In the data rows, zero lies at 7.5, halfway between 7 and 8.
Here are some points, each followed by its number:
[8,7,7,8,6,7,7,8,7,8,8,7,8,7,7,7,7,7,7,8,8,8,8,8,8,8,8,7,8,8,7,7,8,8,8,8,8,
 8,9,8,8,8,9,9,8,8,8,9,9,9,9,8,9,9,9,9,9,9,9,8,9,9,8,8,9,8,9,8,7,7,7,6,7,7,
 8,7,6,7,6,6,6,7,7,7,5,6,6,6,5,5,5,7,6,6,5,5,5,6,6,5,5,5,5,6,5,5,5,4,5,5,5,
 5,5,4,5,6,5,5,6,5,4,6,6,7,6,6,6,6] 0
[10,10,9,9,9,8,8,7,8,8,6,5,5,5,5,4,4,4,4,4,4,4,5,4,
 4,4,6,4,5,6,6,7,6,8,8,8,10,9,9,10,10,10,10,10,10,10,10,10,
 10,10,10,11,9,9,9,8,9,8,8,7,7,7,7,7,6,7,8,7,7,7,7,8,
 7,7,7,8,8,8,8,9,8,9,9,10,10,9,10,10,9,10,11,12,11,11,12,11,
 10,13,13,11,12,12,12,12,13,13,12,12,12,11,12,11,12,11,10,11,11,10,10,9,
 9,9,9,9,9,7,9,8] 1
[7,7,8,8,8,7,8,7,8,8,8,8,8,8,9,9,8,9,9,9,9,9,9,9,
 10,9,9,10,10,9,10,11,11,10,11,11,11,11,11,12,13,12,12,12,12,12,13,12,
 12,12,13,13,12,12,13,12,12,13,12,11,11,11,10,11,9,10,9,8,8,7,8,7,
 7,7,6,6,6,5,6,6,6,6,5,5,6,5,6,6,6,7,7,6,7,7,7,7,
 8,9,8,8,7,9,9,8,9,9,9,9,9,9,8,9,8,8,8,9,9,9,9,8,
 8,9,8,9,9,9,8,8] 2
[6,5,5,5,6,5,5,6,6,6,5,4,6,6,7,6,6,7,7,8,8,8,8,7,
 8,9,9,9,9,10,9,9,10,9,9,10,10,11,10,10,11,11,10,10,10,11,10,10,
 11,10,10,11,11,10,10,10,9,9,10,10,9,8,9,10,9,8,8,8,9,8,8,8,
 7,8,7,7,7,7,7,6,6,6,7,5,6,6,6,5,5,5,5,5,6,4,5,5,
 5,5,5,6,6,6,5,6,6,5,6,6,6,6,7,7,6,6,6,7,6,7,7,6,
 8,6,7,7,7,7,7,7] 3
[8,6,7,7,7,7,8,7,7,7,7,8,7,7,7,7,6,7,8,7,7,7,8,7,7,7,7,7,6,7,7,7,7,7,6,7,7,
 7,7,6,7,7,6,6,7,7,6,7,6,6,7,8,7,7,8,6,7,7,6,6,7,7,7,8,7,7,7,7,7,7,7,7,7,8,
 6,7,7,7,7,7,6,7,7,7,7,6,7,6,7,7,7,7,7,6,6,7,7,6,7,7,7,8,7,7,8,6,7,7,6,7,6,
 6,6,6,7,7,7,7,6,7,6,6,7,8,7,7,7,7] 4
[7,8,7,7,7,7,7,8,7,7,9,8,8,9,9,8,8,9,9,9,9,9,10,9,
 9,9,10,10,9,9,11,10,9,10,10,10,9,10,9,10,10,9,10,10,10,10,10,10,
 10,9,10,9,9,9,9,10,10,9,10,9,10,9,9,10,10,9,9,10,9,9,9,7,
 9,9,9,8,8,8,8,7,8,7,8,7,7,7,7,7,7,7,7,7,7,6,6,6,
 6,6,5,5,6,6,5,5,6,5,6,5,6,6,6,6,6,6,6,6,7,5,7,6,
 6,7,6,5,6,7,6,7] 5
[6,5,6,6,6,6,7,7,7,7,7,7,8,7,8,8,7,7,8,8,8,8,8,7,
 7,8,8,9,8,8,8,8,7,7,8,6,7,7,7,7,6,6,6,6,6,6,7,7,
 5,5,5,6,5,5,6,6,6,7,5,7,7,7,6,7,8,7,8,8,8,8,8,9,
 9,8,10,9,9,9,9,9,9,9,8,9,9,9,8,8,8,9,8,9,9,7,6,6,
 7,7,7,7,6,6,6,7,7,7,7,7,6,7,6,8,7,7,8,7,7,7,8,9,
 8,7,8,7,8,7,8,8] 6
[8,7,7,7,7,6,6,5,5,5,5,5,5,5,4,4,3,4,4,3,4,5,4,4,
 5,5,5,5,5,6,5,6,6,6,6,7,6,5,6,6,6,6,7,6,6,5,6,5,
 5,5,5,4,4,5,5,5,5,4,5,5,5,5,5,5,6,6,6,6,7,7,8,7,
 7,7,8,8,8,9,9,9,9,8,9,9,9,9,10,8,9,9,9,9,8,8,9,9,
 9,9,10,9,9,9,9,9,10,9,9,9,9,9,10,10,9,10,9,8,9,9,8,9,
 8,9,8,8,7,8,7,8] 7
[7,7,6,7,7,8,7,7,8,7,9,8,8,8,9,8,9,8,9,10,9,9,9,10,
 9,9,10,9,9,8,8,8,8,8,8,8,7,7,7,7,7,7,7,7,7,6,7,6,
 8,6,7,7,7,7,7,7,7,7,7,7,7,8,7,7,7,7,7,8,7,8,8,7,
 7,8,8,6,7,7,7,6,5,6,6,6,6,5,5,5,6,5,5,5,5,5,5,4,
 4,5,4,4,4,5,4,4,4,4,5,4,4,4,4,4,5,4,4,4,5,4,5,4,
 5,5,5,5,5,6,5,5] 8
[7,7,7,7,7,6,7,6,7,7,7,7,7,7,8,8,7,9,7,8,8,9,8,8,
 8,8,9,9,9,10,9,9,10,10,11,10,11,11,11,12,12,12,12,12,13,12,13,12,
 13,13,13,12,12,11,13,12,12,11,11,11,10,11,10,10,11,10,9,9,8,8,8,8,
 7,6,6,7,6,6,6,6,5,5,5,6,6,6,6,7,6,6,6,6,6,6,7,8,
 7,7,7,7,7,7,8,8,8,8,8,8,8,9,8,8,8,9,8,9,9,8,8,7,
 9,8,8,8,8,8,9,9] 9
[8,9,9,9,10,9,9,10,9,10,10,9,10,10,10,10,9,9,10,11,10,10,11,10,
 10,10,10,10,10,11,11,12,11,11,11,11,11,11,11,11,11,11,12,12,12,11,12,11,
 11,12,12,12,11,11,12,11,11,11,12,11,10,11,11,9,10,10,9,10,9,8,8,9,
 9,8,7,7,8,7,7,7,7,7,7,7,7,7,7,7,7,7,7,7,7,7,8,7,
 8,8,8,8,8,8,8,8,8,8,8,8,8,8,8,8,7,8,8,8,7,8,8,8,
 8,8,8,7,7,7,8,8] 10
[7,7,7,7,7,7,7,8,7,8,8,8,9,7,9,9,10,9,9,9,10,9,10,10,
 10,10,10,10,9,9,9,8,9,8,7,7,6,6,7,6,7,6,5,6,5,5,5,4,
 4,4,4,4,5,5,5,5,6,5,6,6,6,7,6,8,8,6,7,8,8,8,8,9,
 8,8,9,7,7,7,8,7,7,7,7,6,5,6,5,6,5,4,4,4,3,4,3,3,
 3,3,3,2,2,2,2,2,2,2,2,2,2,3,3,2,3,2,2,3,3,3,3,3,
 4,4,5,5,3,4,4,4] 11
[9,9,9,9,9,9,9,9,10,10,10,10,11,10,10,11,10,11,11,10,11,10,10,10,
 9,10,10,10,9,10,9,8,9,7,8,7,7,7,8,7,7,7,8,7,6,6,6,7,
 7,6,7,6,8,7,7,8,7,7,8,8,8,9,8,7,8,9,7,8,9,9,9,8,
 8,9,8,8,8,8,7,7,7,8,7,7,7,7,7,7,6,6,6,6,6,6,6,5,
 5,5,5,5,4,5,5,4,5,4,4,4,4,3,4,3,4,4,5,4,4,5,4,4,
 4,5,6,5,4,6,5,6] 12
[6,6,7,6,7,6,6,7,7,6,6,7,6,7,6,6,7,7,7,6,7,7,7,6,6,6,7,7,7,7,7,7,7,8,7,7,7,
 8,8,8,7,8,7,8,7,8,7,8,8,8,7,7,7,8,7,8,7,7,8,7,8,8,7,8,7,8,7,8,8,7,7,8,7,7,
 8,8,7,6,9,8,8,8,8,7,7,7,7,7,7,7,8,7,7,7,7,7,7,6,6,7,7,7,8,7,8,8,7,7,7,7,8,
 7,6,7,7,7,7,7,7,6,7,8,7,8,8,7,8,8] 13
[8,8,7,7,8,8,7,7,9,8,9,10,9,9,8,9,10,10,9,10,10,10,11,10,
 11,11,12,11,11,11,12,12,11,12,12,13,13,13,13,12,13,13,13,13,13,13,15,13,
 14,14,13,14,14,13,12,14,13,13,12,12,11,11,11,10,9,9,9,8,8,7,7,6,
 6,5,5,5,5,5,4,4,4,4,4,3,4,5,5,5,5,6,5,6,6,7,7,7,
 7,7,8,8,9,8,8,9,10,10,10,10,10,11,11,10,11,11,11,11,10,10,11,10,
 11,10,10,11,9,9,9,9] 14
[4,4,5,4,4,5,4,4,5,5,4,6,5,5,6,7,7,6,6,7,7,7,7,8,
 7,7,8,9,8,8,9,9,10,10,10,11,10,10,11,11,11,12,12,12,11,12,11,11,
 12,11,11,12,11,12,11,10,10,11,10,10,10,9,9,9,8,8,7,7,6,7,7,6,
 6,6,5,6,5,5,5,4,5,5,6,5,5,5,5,5,6,6,5,7,7,7,8,8,
 7,8,9,8,9,9,10,9,10,10,11,10,11,11,12,11,11,11,11,12,11,11,11,12,
 12,12,11,12,11,10,11,11] 15
[7,8,8,8,6,7,7,7,7,7,6,6,7,7,6,7,8,6,7,6,7,7,8,8,
 7,7,7,7,8,7,7,8,8,7,8,8,8,9,8,9,8,9,9,9,9,10,9,10,
 9,9,9,9,10,8,10,9,10,9,9,9,8,9,9,8,9,8,7,7,8,7,8,7,
 7,7,7,7,6,6,7,7,6,6,6,6,8,7,7,7,7,7,7,7,8,7,8,8,
 7,7,8,7,7,7,7,7,7,8,8,7,8,7,8,7,8,7,7,7,7,7,7,7,
 8,7,8,7,8,7,7,8] 16
[9,8,9,9,8,9,9,9,9,9,8,8,8,9,8,9,8,8,8,8,7,7,6,7,
 7,6,6,6,6,6,7,6,6,5,6,6,6,7,5,6,6,7,7,6,7,7,7,7,
 8,7,8,8,8,8,8,8,8,8,7,8,8,8,7,8,7,7,6,7,6,6,6,6,
 5,6,6,6,6,6,6,6,7,7,6,7,7,7,7,8,8,8,8,8,9,10,9,9,
 9,9,8,10,8,9,9,8,9,8,9,9,9,9,8,9,8,8,8,8,8,8,8,8,
 8,8,9,9,10,9,9,9] 17
[7,8,8,8,8,8,8,8,9,8,9,9,9,9,9,9,9,9,9,9,9,9,9,9,
 10,9,8,8,8,9,9,8,8,8,7,7,7,7,8,6,6,7,6,7,6,6,6,6,
 6,5,5,6,6,6,6,7,6,6,7,7,8,7,8,7,9,9,9,8,9,9,9,9,
 10,10,9,10,10,10,10,10,10,10,9,10,10,10,9,9,9,8,8,8,9,8,8,7,
 8,9,7,7,7,8,6,5,6,7,6,7,6,7,8,7,6,6,7,7,6,7,7,7,
 8,7,7,7,8,7,7,8] 18
[7,7,7,7,6,7,7,7,6,8,8,7,8,7,8,8,7,8,8,7,8,7,8,7,7,8,7,8,7,7,7,8,7,8,8,7,7,
 6,7,8,6,8,7,8,7,8,7,8,8,9,7,9,8,9,9,7,8,8,8,9,8,8,8,8,7,7,7,7,7,7,7,6,6,6,
 6,5,6,6,5,5,6,7,6,6,6,5,6,6,6,6,6,6,6,6,7,5,6,6,5,6,6,6,6,6,6,5,6,6,6,6,5,
 6,6,6,6,6,6,7,6,7,7,6,7,8,7,7,7,7] 19
[8,8,7,7,8,7,8,9,8,9,9,10,9,9,9,9,11,10,10,10,10,11,10,11,
 11,10,10,9,9,9,9,9,8,8,7,6,7,7,7,6,6,6,6,6,5,5,4,4,
 5,6,5,5,5,5,6,5,5,7,6,6,8,7,7,8,7,8,8,9,9,9,10,9,
 9,11,9,10,10,9,10,9,9,10,9,9,9,8,8,7,7,7,7,6,7,6,6,5,
 5,5,5,5,4,5,5,4,5,4,4,4,4,5,3,5,5,5,5,5,5,5,5,5,
 5,6,5,5,6,6,6,6] 20
[7,6,7,6,7,7,7,7,7,7,8,8,8,9,8,9,8,8,9,7,8,7,8,9,8,9,7,8,7,8,8,8,7,7,7,8,7,
 7,7,8,7,8,8,8,9,7,8,9,7,8,8,8,8,8,8,9,9,8,8,8,8,8,8,8,7,7,7,7,7,8,8,7,7,7,
 7,6,7,6,7,6,7,7,6,7,6,7,7,6,7,6,7,7,7,7,7,7,6,6,6,6,7,6,6,6,6,5,6,5,5,6,6,
 5,6,6,5,6,6,6,6,7,7,6,7,7,7,7,8,7] 21
[8,9,9,8,9,9,9,9,9,9,10,9,9,9,8,8,9,9,10,9,8,9,8,9,
 9,9,9,9,9,9,9,10,9,9,8,10,9,9,9,10,10,9,10,10,10,11,10,10,
 10,10,10,10,10,10,10,9,9,9,9,10,9,9,9,9,9,9,8,8,8,7,8,8,
 8,8,8,8,8,8,8,8,8,8,8,8,8,8,9,9,9,10,9,10,9,10,9,9,
 11,10,9,9,10,10,10,10,10,10,10,11,9,10,9,10,10,10,10,9,10,9,9,9,
 10,9,10,8,9,9,9,10] 22
[11,9,10,10,10,9,9,8,8,8,9,8,7,8,8,7,8,6,6,7,7,6,6,6,
 6,6,7,6,6,6,6,7,7,7,7,8,7,7,8,8,9,8,8,8,9,8,8,8,
 9,9,9,9,9,9,7,7,7,8,8,8,8,8,8,7,7,7,7,7,7,6,6,7,
 6,6,7,7,7,7,7,8,7,7,8,7,8,8,8,9,9,9,9,9,9,10,10,10,
 10,10,9,9,9,10,10,10,10,10,9,10,10,9,10,8,9,9,9,8,8,8,8,7,
 8,8,8,8,7,8,8,7] 23
[8,9,8,8,8,8,7,8,8,8,7,8,8,8,8,8,8,8,7,9,8,9,7,7,8,8,7,7,6,7,7,7,7,7,7,7,7,
 7,7,7,6,5,6,7,7,6,6,7,6,7,7,7,6,7,7,7,7,8,7,6,7,7,8,8,7,7,7,6,7,7,7,7,8,6,
 7,7,6,7,6,7,7,6,6,7,7,7,7,7,8,7,7,6,7,7,6,7,7,7,6,8,7,7,8,6,6,6,7,7,6,6,6,
 6,6,6,6,5,5,6,7,6,7,6,7,6,7,8,7,6] 24
[6,5,6,6,5,5,6,5,5,6,6,6,6,7,6,7,8,8,7,7,8,8,8,9,
 9,9,9,10,10,10,9,10,9,10,12,10,10,10,11,10,10,9,10,10,10,9,10,9,
 9,9,9,9,8,9,9,8,8,8,8,8,8,8,8,8,8,8,8,7,7,6,8,7,
 6,8,6,6,7,6,6,7,6,6,6,6,7,7,5,6,7,6,6,6,7,7,6,8,
 8,8,8,9,8,8,9,9,9,10,10,10,11,10,11,11,11,10,11,11,11,11,10,11,
 10,11,10,10,10,10,10,9] 25
[8,8,9,8,9,9,9,9,9,9,10,9,10,9,10,10,10,10,11,11,11,10,10,11,
 10,11,9,10,10,10,9,10,10,9,9,8,8,8,9,8,8,8,8,8,8,8,8,7,
 8,8,7,7,8,7,9,9,8,7,8,9,9,9,8,8,9,9,9,9,8,9,9,8,
 9,8,8,9,9,8,8,8,9,7,8,8,7,7,7,6,7,7,5,6,5,5,6,5,
 5,5,4,4,4,4,5,4,4,3,3,3,4,4,3,3,3,3,3,3,4,4,3,4,
 3,5,5,5,5,4,4,5] 26
[6,6,7,6,7,6,7,7,7,6,6,7,6,6,7,6,6,6,6,6,6,7,7,7,
 7,7,8,8,8,8,8,8,8,10,9,10,9,11,10,10,10,10,11,11,11,11,11,11,
 11,10,11,11,11,10,11,10,11,10,9,10,9,9,9,9,8,8,8,8,8,7,8,8,
 7,7,7,7,7,7,7,7,7,7,7,7,8,8,8,8,8,8,9,9,9,8,8,8,
 9,9,10,10,10,10,10,9,10,10,10,10,11,10,10,10,9,10,10,9,10,10,9,9,
 10,10,9,9,9,9,9,9] 27
[9,9,9,9,9,8,9,8,8,7,7,8,7,7,7,6,6,5,6,6,6,6,5,5,
 6,5,5,5,6,5,5,5,5,5,5,5,5,5,3,4,4,5,4,4,4,4,4,4,
 3,4,3,3,3,3,4,3,4,4,4,5,5,5,5,5,6,7,8,8,8,8,8,9,
 9,10,10,11,11,11,11,12,11,11,11,11,11,12,11,11,11,11,10,10,10,10,10,9,
 9,9,9,8,9,8,8,7,8,8,7,7,7,6,7,7,6,6,6,7,7,7,7,6,
 7,6,7,6,6,6,7,6] 28
[7,8,8,8,7,7,7,7,6,6,6,7,7,6,6,6,6,6,6,6,6,4,5,6,
 5,6,5,5,5,4,5,4,4,5,5,4,4,4,4,4,4,4,4,3,4,3,4,3,
 3,3,3,3,3,3,4,4,4,4,4,4,4,5,5,4,6,5,6,6,7,7,8,7,
 8,8,7,8,9,9,8,9,9,10,9,8,9,9,10,9,8,10,8,8,8,9,8,8,
 8,8,8,8,8,7,7,8,7,8,7,8,8,8,7,6,7,7,7,8,7,8,7,7,
 7,7,7,7,7,7,8,7] 29
New points follow, each followed by the numbers of its five nearest points above by angle, seen from the average point of the numbered points, nearest first.
[8,8,8,8,8,9,9,10,9,9,9,9,10,10,9,10,10,9,9,10,10,9,9,9,
 9,8,8,9,8,8,8,8,8,7,7,7,8,8,7,7,7,7,7,7,6,7,7,8,
 8,8,8,8,8,8,8,8,7,9,8,9,8,9,9,8,8,8,8,8,8,9,8,8,
 8,8,8,8,8,8,7,8,8,8,8,8,9,8,8,8,8,7,7,8,7,7,7,7,
 7,7,7,6,6,5,6,6,5,6,6,5,6,5,6,6,5,6,6,6,6,6,6,6,
 7,6,6,8,7,6,7,7] 12 26 20 18 11
[7,6,6,5,5,5,3,4,3,3,2,2,1,1,0,0,0,0,0,0,1,0,1,1,
 1,1,2,2,2,3,3,4,4,5,5,4,4,5,6,6,6,6,6,6,6,6,6,5,
 5,5,4,4,4,4,4,4,4,3,3,4,3,4,3,4,4,4,5,5,5,5,5,6,
 6,6,7,7,7,7,8,8,8,7,8,8,9,9,8,8,8,8,9,9,9,9,9,9,
 9,9,9,10,9,11,11,11,9,11,12,11,12,11,11,11,11,12,12,11,10,11,10,10,
 10,9,9,9,8,8,9,9] 7 29 13 1 28
[7,8,7,7,6,7,7,7,7,7,7,6,5,6,7,6,5,6,7,6,7,7,7,6,7,6,6,8,6,7,6,8,7,7,7,7,7,
 8,7,8,8,7,8,7,8,8,7,8,8,8,7,7,7,8,8,8,7,8,7,7,7,7,8,7,8,7,7,8,8,8,8,8,8,7,
 8,7,8,8,7,8,8,8,8,8,7,9,8,7,7,8,7,7,7,7,7,8,7,7,7,7,7,7,7,7,7,7,7,7,6,8,7,
 9,8,7,6,7,7,7,6,6,8,7,7,6,7,7,7,7] 7 29 28 13 4
[10,9,10,10,11,10,10,10,11,10,10,10,10,11,10,10,10,10,10,10,9,9,9,8,
 9,7,8,8,7,7,7,7,7,7,5,6,7,6,6,7,6,6,6,7,7,6,7,7,
 7,7,8,8,8,8,8,8,7,7,7,7,8,8,8,8,8,7,7,7,8,7,8,7,
 8,8,7,8,7,7,7,7,7,8,8,8,7,8,9,8,8,9,9,9,8,10,9,9,
 9,9,9,8,8,9,8,8,8,8,8,8,7,7,7,8,8,7,6,7,7,7,7,8,
 8,7,8,8,8,9,8,8] 17 18 23 28 24
[8,9,9,9,8,8,9,8,9,9,9,9,9,10,9,10,10,9,10,10,8,9,8,9,
 9,8,8,8,8,7,7,7,7,7,7,6,6,6,6,6,6,6,5,6,5,5,5,5,
 6,6,5,5,5,6,7,7,5,6,7,6,7,7,7,7,7,7,7,8,8,9,8,9,
 8,9,9,9,9,9,9,9,9,9,8,9,9,8,9,9,8,8,8,8,8,8,8,7,
 7,7,7,7,7,7,8,7,7,7,7,6,7,7,6,7,7,7,7,7,7,7,7,7,
 7,7,7,7,8,8,7,7] 18 28 20 29 6
[7,6,6,6,7,7,6,7,7,7,6,6,6,6,6,6,6,6,6,5,5,5,5,5,
 5,5,5,4,4,5,5,5,5,5,5,5,6,6,5,6,5,6,6,7,8,8,8,8,
 7,8,8,7,8,8,8,8,8,8,7,7,8,7,6,6,7,6,6,5,5,6,4,5,
 5,4,4,4,5,5,4,5,4,5,5,6,6,7,7,8,6,7,8,7,8,8,9,10,
 9,9,9,10,9,9,10,10,10,10,10,9,10,10,9,9,9,10,10,9,9,9,10,10,
 9,9,10,10,10,10,10,10] 17 7 23 1 29
[10,9,9,9,9,9,9,9,8,8,9,9,9,8,9,8,8,8,8,9,8,7,7,7,
 7,6,8,7,7,7,7,6,6,6,6,6,7,6,6,6,6,6,7,6,7,7,7,6,
 7,7,7,8,8,7,7,8,7,7,7,8,8,7,7,7,7,7,6,7,7,7,7,7,
 6,6,7,6,7,7,7,7,7,7,6,6,8,8,9,7,7,7,8,8,8,8,9,8,
 8,8,8,9,9,8,9,8,8,9,8,8,8,8,9,7,8,7,7,7,7,8,7,7,
 8,8,6,7,7,7,7,7] 17 23 29 28 24
[6,7,7,6,6,8,7,7,7,7,7,8,9,8,8,8,8,8,7,8,7,8,7,7,7,7,8,7,7,7,7,7,7,6,6,6,6,
 6,5,6,5,6,6,5,5,5,5,5,5,5,6,4,6,5,6,5,5,7,5,6,6,7,6,7,6,6,7,6,7,7,7,7,8,7,
 7,8,7,8,7,7,8,8,8,8,8,8,8,7,7,7,8,7,8,7,7,7,7,8,7,7,6,7,7,7,7,8,7,7,7,7,7,
 7,7,8,8,8,8,7,8,7,8,8,8,7,8,7,8,8] 29 6 28 4 7
[6,6,6,6,6,7,6,6,6,5,6,6,7,6,6,6,7,6,6,7,7,6,7,7,
 7,7,7,8,8,8,8,7,8,8,9,9,8,9,9,9,9,9,9,10,9,10,10,10,
 10,10,9,11,9,10,9,9,9,10,9,10,9,9,8,8,8,8,8,8,8,8,7,7,
 7,7,6,7,7,6,7,7,6,6,6,6,6,6,6,6,6,6,6,6,5,6,6,6,
 7,6,5,6,7,5,6,6,7,6,6,7,6,6,7,6,7,6,6,7,7,7,7,6,
 6,6,7,7,7,7,7,7] 3 0 9 16 19
[8,8,9,9,9,9,9,7,9,8,8,10,10,8,10,9,10,10,9,9,8,9,8,8,
 8,9,8,8,8,7,7,7,7,7,6,6,6,6,6,6,5,5,5,4,5,5,4,4,
 5,5,5,5,5,5,5,4,5,6,5,6,6,7,7,6,7,7,7,7,7,8,7,7,
 8,8,8,8,7,9,8,8,8,8,9,9,9,8,7,7,8,7,8,7,7,8,7,7,
 6,8,7,6,6,6,6,6,6,6,5,7,6,6,6,6,6,7,7,6,7,6,7,7,
 6,6,7,7,6,7,6,6] 20 29 28 18 24
[5,6,6,6,6,6,5,5,6,7,7,7,6,6,7,7,6,7,7,8,8,8,7,7,
 7,8,8,9,9,8,8,9,8,8,8,8,9,9,9,8,9,10,8,9,9,8,9,9,
 9,9,10,10,9,10,9,9,9,9,9,9,9,10,10,9,9,10,9,8,9,9,8,9,
 8,8,7,8,9,8,8,8,7,7,7,7,8,7,7,7,8,7,7,7,7,6,6,7,
 8,6,7,7,6,6,7,6,5,5,6,6,6,6,6,5,5,6,6,6,5,7,7,7,
 7,7,7,8,8,7,7,8] 3 5 0 9 26
[6,5,5,6,6,5,5,7,6,6,6,5,5,5,6,6,6,6,6,6,7,7,7,7,
 9,7,7,9,8,9,9,9,10,9,10,10,11,10,10,10,10,10,10,11,11,10,10,10,
 10,10,10,10,10,9,9,10,9,10,9,9,9,8,8,8,8,8,9,9,8,7,7,7,
 7,8,7,7,7,6,7,6,7,7,7,7,7,6,8,6,7,7,6,7,8,7,7,8,
 8,8,8,8,8,8,8,8,9,8,9,10,8,9,10,9,9,11,10,9,9,9,9,9,
 10,8,9,8,8,9,9,9] 15 27 25 9 14
[6,7,6,7,7,7,6,7,6,6,7,7,8,7,7,6,7,7,8,8,8,7,7,8,7,7,7,6,6,7,6,6,5,7,6,6,6,
 5,6,6,5,5,5,5,4,5,3,5,4,4,4,4,4,4,4,4,5,6,5,5,5,5,5,5,6,6,7,6,7,7,7,7,7,7,
 7,7,7,8,7,7,8,8,8,7,7,7,7,6,7,6,6,6,5,6,6,6,6,5,5,6,5,6,5,6,6,6,6,6,6,6,6,
 7,8,6,7,7,7,7,7,7,6,8,7,7,6,7,7,7] 29 4 24 6 28
[8,9,8,7,8,8,7,7,6,6,6,5,5,5,6,5,4,4,4,5,5,3,4,4,
 4,4,5,4,5,4,6,6,6,5,7,7,7,7,8,8,8,8,9,8,9,8,9,9,
 9,8,8,9,9,8,8,8,8,8,8,7,7,6,7,5,6,6,6,6,5,5,5,6,
 5,5,6,6,6,5,6,6,6,6,7,6,7,7,7,7,7,8,8,8,9,9,9,10,
 11,9,10,10,10,10,11,11,11,11,11,11,11,11,11,11,10,10,11,10,9,10,10,10,
 9,9,9,9,10,9,9,8] 1 23 7 17 27
[7,8,8,8,7,7,8,7,6,7,7,7,8,7,7,7,7,7,7,7,7,7,7,8,
 7,7,8,8,8,8,8,8,8,8,8,8,9,9,9,9,9,8,9,9,8,9,9,9,
 10,9,9,9,9,9,8,9,9,8,8,8,8,8,8,8,8,7,8,7,7,8,8,8,
 7,8,8,8,7,8,7,7,7,7,7,7,8,8,8,7,7,7,7,7,8,8,8,8,
 8,10,9,8,8,8,9,8,9,8,8,8,8,8,8,8,8,7,8,9,9,8,8,8,
 8,7,7,7,8,7,7,8] 1 27 15 22 23
[8,7,7,8,8,8,7,7,8,8,8,7,7,7,7,7,7,7,7,7,6,7,6,7,
 6,7,6,6,7,7,7,6,6,7,8,7,7,7,7,7,8,8,8,8,8,8,9,9,
 8,8,9,9,8,8,8,8,8,8,8,8,8,8,8,8,7,8,8,7,8,8,7,7,
 7,8,8,8,8,9,8,9,9,9,9,9,8,9,9,9,10,9,10,10,10,10,10,10,
 10,10,9,10,10,10,9,10,9,10,9,10,9,9,10,9,8,9,9,9,9,8,9,8,
 8,9,10,9,9,10,8,9] 1 23 17 7 22
[6,6,6,6,7,7,6,6,7,7,7,6,6,7,6,7,6,7,7,7,7,7,7,7,
 7,6,7,7,7,6,7,8,8,7,8,8,8,9,8,8,9,9,8,10,9,9,9,9,
 9,10,10,10,9,9,10,9,9,10,8,9,9,9,8,9,8,8,8,8,8,7,8,7,
 7,7,7,8,6,6,6,7,6,7,6,6,7,7,6,7,7,7,7,6,7,7,6,7,
 7,6,6,7,7,7,6,6,7,6,6,6,7,6,6,7,7,6,6,6,6,6,7,6,
 7,7,7,7,7,7,7,7] 3 16 0 19 9
[7,8,8,9,8,8,8,8,8,8,8,8,8,8,8,8,8,7,7,8,8,8,7,8,8,8,7,7,7,7,8,8,7,7,7,8,7,
 8,8,7,8,7,8,7,8,8,8,7,8,8,8,7,7,8,7,8,8,7,7,8,8,8,7,7,7,7,8,7,7,8,7,6,7,6,
 7,7,7,6,7,6,6,7,6,6,7,7,6,7,7,8,7,7,7,7,7,7,8,8,8,8,8,8,8,8,8,8,7,8,8,8,7,
 7,8,7,7,7,7,8,7,7,7,8,7,7,8,6,8,8] 17 23 29 24 4
[8,8,8,8,8,8,9,9,8,9,9,9,8,8,8,9,9,8,9,9,9,8,9,8,
 8,8,7,8,8,8,9,8,8,8,8,7,8,9,8,8,8,8,9,8,9,9,8,8,
 8,9,8,10,9,9,9,9,10,10,9,9,10,9,9,9,9,8,9,8,8,8,8,9,
 7,8,8,9,8,8,9,8,8,7,8,8,7,8,8,7,8,7,7,8,7,7,7,7,
 8,6,7,6,7,6,6,7,6,7,6,7,5,6,6,6,5,6,6,5,6,6,6,6,
 6,6,6,7,7,6,7,7] 26 12 5 0 20
[9,8,7,7,7,7,6,5,6,5,5,4,3,4,3,3,3,3,4,3,3,3,3,4,
 3,5,4,4,4,5,4,6,6,6,5,6,6,6,6,7,7,6,6,6,6,6,6,6,
 5,6,5,4,5,4,4,4,4,5,4,5,4,6,5,4,5,6,6,6,7,6,8,7,
 6,7,8,8,8,8,9,8,8,9,9,9,9,9,9,10,10,10,10,10,9,10,10,9,
 10,9,9,10,9,10,9,9,10,10,9,11,11,11,10,10,11,10,10,10,9,9,9,10,
 9,8,8,8,8,7,8,8] 7 29 28 1 23
[13,12,12,11,11,10,9,9,8,8,7,7,7,6,6,5,5,4,4,3,4,4,3,3,
 4,4,4,4,4,4,4,5,5,5,6,7,7,7,6,6,7,6,6,7,7,7,7,7,
 7,6,7,7,6,5,6,7,6,6,6,6,5,5,6,6,6,5,6,6,6,6,6,6,
 7,7,6,6,7,7,7,7,8,8,8,9,9,9,9,9,10,9,9,10,11,10,11,11,
 11,10,10,11,11,11,11,11,10,10,11,11,11,11,10,9,10,10,9,9,9,10,8,8,
 8,7,6,6,7,6,6,6] 23 7 1 17 29
[11,10,10,10,10,11,11,10,9,11,11,10,11,10,10,10,10,10,10,9,9,9,8,9,
 9,9,8,8,8,8,8,7,8,7,7,7,7,7,7,7,7,6,6,7,7,6,6,7,
 7,7,7,7,7,7,8,7,8,7,7,7,8,8,8,8,8,8,8,8,8,8,7,7,
 7,8,8,8,8,7,8,8,8,7,8,10,8,9,8,8,8,9,9,8,8,8,9,9,
 8,9,8,9,9,8,9,8,7,7,8,8,8,7,8,7,7,7,7,7,7,7,7,7,
 7,7,7,6,7,8,6,7] 18 17 28 12 23
[8,8,8,9,8,9,9,9,8,9,9,9,9,9,9,9,9,8,8,9,8,9,9,8,8,8,7,7,7,6,7,6,6,7,7,6,6,
 6,6,6,6,5,5,5,5,5,6,5,5,5,5,5,6,6,6,6,6,6,5,6,6,6,6,8,6,6,6,8,8,8,7,9,9,8,
 8,9,9,9,9,9,9,9,9,8,9,9,9,9,9,9,8,8,9,8,8,8,8,7,8,7,7,7,8,7,8,7,8,8,8,6,7,
 7,7,7,7,7,7,7,7,7,7,8,7,6,7,7,7,8] 28 29 18 6 20
[5,5,5,5,5,4,5,5,3,3,2,2,2,2,2,2,2,1,2,2,2,2,1,2,
 3,2,4,3,4,4,5,4,4,5,5,6,6,5,5,7,6,6,5,6,5,5,6,4,
 6,4,4,3,4,4,4,4,4,4,5,5,5,5,4,5,4,6,5,5,6,5,6,7,
 6,7,7,7,7,7,7,8,8,8,8,8,9,8,8,9,8,8,9,8,8,8,8,8,
 9,8,9,9,9,9,9,10,10,10,10,10,11,9,11,11,11,10,10,10,10,10,10,10,
 10,9,9,8,8,9,8,8] 7 29 13 28 1
[8,7,7,7,8,6,7,7,7,6,7,8,7,7,7,6,7,7,6,7,7,7,7,6,6,7,7,6,6,5,6,6,6,6,6,7,6,
 6,6,5,6,6,6,5,6,5,5,5,6,5,5,6,5,5,6,5,5,6,5,5,5,6,5,6,6,7,6,6,7,6,7,8,7,6,
 8,7,8,7,8,8,7,7,7,7,7,8,8,7,8,9,7,8,8,8,8,8,7,7,7,7,8,8,8,8,8,9,7,7,8,8,8,
 8,8,8,8,7,8,8,8,8,7,8,8,8,8,8,8,7] 29 7 28 4 6
